In the rows, zero is written as 128.
One turn sends every row of this set to another row. A few are shown first. Where does it send the rows asked after them?
J495: [119 135 153 108 128 159 137 128 109 130  83  88 153  94 154 119 138 107
 145 127 117 166 129 107  97]
J829: [111 125 136 104 113 163 155 128 155 128  79 125 137 118 124 146 144 110
 159 128 122 155 137 141 120]
J259: [155 129 139 126 119 130 150 134 132 166  95 115 120 106 119 131 140 144
 167 165 126 155 142 110  92]
J408: [133 144 102  90 116 111 149 130 163 147 105  91 129 133 166 125 143 125
 160 151 110 149 139 120 111]
J802: [138 126 125  77 127 153 129 141 142 123 113 108 137 104 131 129 131 121
 140 111 117 143 135 103 122]
J540: [120 166 147  94 124 151 129 131 124 144 100 111 121 116 144 114 129 105
 141 141 120 108 127 144  90]
J339: [130 160 128 134 122 174 133 151 131 131  94  94 136 144 147 128 146  93
 142 150 109 151 134 152 128]
J710: [149 154 132 122 133 126 129 128 113 122 106 117 158 130 128 117 140 108
 148 156 115 150 165 164 117]
J14: [143 116 147 125 122 124 110 111 134 148 123 102 109 130 126 124 136 118
 153 128 145 168 127 129 123]
J311: [125 149 109  96 121 165 129 123 142 136 109 117 133 113 148 127 145 117
 145 107 134 161 137  97 115]
J998: [128 129 144 138 130 134 149 158 134 165 112  98  99 105 149 121 155 123
 180 135 122 148 141 121  92]
J164: [100 113 138 133 131 123 138 127 133 132 124 117 153 133 153 105 143 111
 163 145 131 169 119 127 130]
J635: [136 120 110 136 134 143 111 143 123 134 110  72 138 112 144 119 146 109
 143 183 121 149 129 136 120]
J680: [155 134 128 129 128 137 130 142 152 126  77  95 123 109 118 118 109 137
 146 151 123 169 115 111 123]
J731: [136 160 127 121 121 146 157 151 153 163  88 114 126 101 177 142 128 105
 141 170 116 133 134 138 118]
J576: [138 163 131 111 118 101 137 113 143 133 112 127 127 115 161 141 132 116
 159 111 119 151 135 143 110]
J589: [124 128 107 159 139 152 134 147 151 145  99  90 115  97 146 119 145 115
 151 119 118 172 136 122 130]
J364: [142 150 107 135 141 128 133 125 126 167  88 113 127 108 153 106 119 135
 164 174 122 140 148 154 120]
J193: [133 126 110  96 124 119 160 126 140 180  96  90 135 112 148  94 144 115
 140 132 109 134 137 104 123]
J494: [138 107 152 136 128 129 110 109 142 132 120 113 109 112 143 115 151 114
 145 141 128 158 146 104 125]
J744: [125 157 154 137 139 140 141 141 125 136 103 130 139 136 148  80 144  88
 135 141 127 135 141 139 117]
J451: [122 114 131 117 109 118 107 111 124 136  85 118 126 118 125 100 119  93
 153 146 103 161 149 131 110]
J751: [134 133 140 121 136 121 149 109 121 151 113 133 136 100 149 116 138 121
 116 124 100 124 124 115 116]
J453: [124 145 127 131 149  99 148 168 140 152  97 111 118  98 150  98 138 109
 142 166 136 141 133 142 115]
J363: [129 157 134 109 130 134 151 126 133 145 115 125 171  86 144 134 158 110
 152 146 142 135 161 134 118]
J181: [152 156 147 126 119 146 145 150 124 128  74 101 161 109 124 105 146  91
 142 150 124 152 145 120 145]
J44: [139 137 127 135 112 137 128 140 157 152  79 106 125 116 130  90 133  88
 168 154 157 145 131 129 141]
J126: [138 166 121 111 126 125 163 141 109 156  77  90 128  81 144 124 147 119
 153 151 124 130 125 137 135]

J14 -> J802
J635 -> J363
J751 -> J589
And these:
J164 -> J829
J408 -> J259
J710 -> J181
J453 -> J731

One turn sends every row of this set to another row. A few are shown first. Where does it send the rows asked after them?
J571: [133 115  96 138 144 137 123 116 140 166 121 128 157 151]
J454: [114 123 119 115 127 119 103 118 113 121 132 102 131 132]
J769: [114 141 117 138 113 157 137 100 117 135 149 130 132 159]
J255: [143 121 143 131 106 108 106 126 144 145 112 121 124 147]
J980: [134 146 116 132 111 139 149 105 107 116 107 145 145 121]
J653: [137 114 101 140 143 135 128 115 132 166 118 126 168 136]
J329: [123 144 130 162 134 130 153  87 121 142 145 125 139 128]
J706: [149 141 140 178 125 135 120 111 136 132 133 147 117 137]
J144: [139  95 117 128 155 115 134 112 112 152 126 137 120 148]
J498: [114 125 124 130 143 106 107 110 123 127 136  99 125 129]
J704: [126 123 122 125 135 105 110 114 112 116 123 104 138 114]
J493: [141  92 118 119 143 127 134 116  97 149 127 135 135 140]
J350: [113 155 110 153 114 153 132 106 123 126 139 141 127 153]
J807: [162 111 140 145 110 106 107 120 135 133 120 118 141 144]
J562: [136 149 111 175 129 132 140  95 121 114 134 143 139 136]
J982: [154 135 137 162 105 154 120 119 114 122 130 147 138 129]
J794: [130  98 125 117 144 124 138 117 103 160 125 133 128 134]
J38: [142 116  96 140 147 127 127 115 138 158 107 133 161 139]
J64: [152 117 145 129 101 111 110 127 131 139 109 120 140 133]
J660: [136 100 121 121 153 113 138 115 109 155 115 139 122 134]
J272: [148 115 151 146 112 106 112 117 138 151 128 110 138 136]
J946: [115 156 112 134 124 133 142 103 134 128 111 146 111 149]
J759: [124 125 113 121 137 105 102 116 122 111 119 110 123 134]
J696: [141 150 144 161 116 136 126 119 132 134 113 152 118 118]
J464: [116 153 123 166 121 145 143  97 117 135 146 132 139 129]
J934: [139  93 113 118 145 125 129 119 107 146 123 140 124 153]
J957: [115 164 112 149 118 138 140 107 126 124 113 149 123 132]
J308: [132 152 110 154 112 144 140 107 109 110 119 148 146 126]
J652: [152 134 108 162 132 128 144  90 116 107 129 141 143 145]
J347: [143 114 146 134 102 120 104 124 136 148 130 112 135 151]
J338: [143 140 131 159 108 153 112 122 130 125 129 151 116 150]
J527: [126 121 100 131 142 134 126 119 140 170 108 130 154 140]
J30: [137 116  94 129 137 138 124 122 133 158 105 134 161 142]
J522: [133 144 150 160 107 153 124 119 122 145 135 140 128 122]
J647: [130 116 116 132 138 111 102 110 113 112 139 101 138 135]

J347 -> J807
J653 -> J30
And these:
J794 -> J493
J498 -> J704
J982 -> J338
J350 -> J562
J769 -> J652

One turn sends every row of this set to another row. A few are shown first. Where does it send the rows asked after them?
J668: [118 131 152 121 121 143 104 176 110 124 118 118  94 139 133 106 125 141
 114 147 165 120  96 165]
J215: [133 102 135 136 104 129 118 136 152 106 153 134 118 120 125 103 133 136
 115 126 200 137 145 163]
J309: [123  96 164 110 129 109 119 118 152 124 142 107 131 106 149 103 147 127
 105 157 168 135 144 150]
J154: [111 129 142 130 126 112  79 161 127 136 129  96 107 153 126 133 129 125
  91 134 156 113 114 160]
J190: [124 102 138 128 105 144 108 146 150  97 150 129 124 118 117  81 119 129
 106 126 186 137 143 156]
J835: [125 122 143 153 101 119 119 140 118 148 117  90 108 134 110 118 112 121
 124 140 128 125 124 133]
J187: [129 101 122 137  88 114 111 152 134 131 120 118 112 105 112 121 115 115
 140 134 125 141 128 144]
J241: [135  95 160 101 119 116  92 116 142 119 142 100 130 108 141 104 144 137
  96 154 159 126 146 142]
J724: [117  87 172 131 127 127 147 135 128 128 155 128  94  94 117 123 121 121
  90 155 148 134 131 164]
J77: [136 119 131 110  98 133 124 135 133 132 141 123 120 113 107 143 157 115
  91 166 186 129 143 151]
J596: [109  87 159 134 119 131 136 129 125 118 143 119  87  89 121 109 126 128
  87 139 157 154 116 168]
J612: [131  93 139 155 100 109 109 151 152 144 111 116 117 140 120 110 122 112
 123 130 126 121 122 148]
J75: [125 118 141 119  87 133 126 156 123 124 121 104 130 125 132 121 129 124
 125 134 120 153 143 122]
J352: [136  96 156 135 104 150 105 156 126 123 118 107  76 146 127 124 130 137
 125 152 164 106 103 149]
J674: [129 113 152 106 123 140  90 169 128 126 140 113  74 144 138 125 135 132
 103 153 160 123  96 161]
J983: [127 106 145 123 111 154 126 166 116 125  93 111 122 134 129 128 136 132
 120 144 121 141 143 153]
J169: [116 103 140 117  95 132 122 140 128 113 148 120 113 123 122 130 158  99
  89 165 185 145 155 160]
J366: [124  73 163 134 119 132 130 132 119 120 157 111  99  96 130 119 128 132
  98 141 161 152 135 179]
J520: [ 98 129 158 129 139 126  83 162 150 115 134 109  97 144 126 131 121 142
 100 146 163 122 115 156]
J166: [131 107 143 128  82 109 109 158 129 121 118  98 108 121 128 103 106 112
 139 139 130 112 134 136]
J497: [123 106 128 109  93 118 120 127 124 118 138 129 106 128 115 136 152 111
  76 164 173 144 143 155]
J822: [136 128 155 122 117 125  97 174 126 124 110 112  78 147 111 120 125 135
 114 160 151 102 130 162]
J728: [136 118 160 104 131 108 118 121 146 127 154 110 145 119 146 107 136 123
  98 151 147 122 145 158]
J397: [144  98 163  99 137 124 117 127 152 127 154 112 128 106 143 110 134 137
 101 141 150 116 153 149]
J511: [126 113 141 142  96 154 124 150 152 118 166 123 124 112 110 103 126 131
 102 123 185 127 141 158]
J418: [105 132 145 141 131 146  92 147 157 120 112  96 105 141 140 140 136 117
 101 137 148 117 126 155]
J846: [126  83 163 124 127 126 148 144 110 122 156 118  99 102 107 113 115 124
 104 144 155 138 126 179]
J227: [139 134 133 128 112 151 111 147 113 140 107  94 114 117 130 109 122 121
 132 140 121 129 132 149]
J473: [131 145 155 138 127 133 103 173 143 124 120 109  86 155 131 117 124 118
  91 128 143 120 124 156]
J778: [126 129 137 106  95 134 131 139 123 117 143 108 106 110 115 141 165 109
  91 160 175 128 145 167]
J676: [128 132 136 126 104 124 129 151 116 113 102 104 107 118 136 139 111 115
 115 127 120 148 136 142]
J818: [139 119 153 145 100 128 116 144 149 104 164 116 121 113 110 102 125 130
 115 119 194 121 132 152]

J397 -> J77
J473 -> J227
J846 -> J818
And these:
J154 -> J676
J241 -> J497
J352 -> J612
J169 -> J366
J520 -> J75

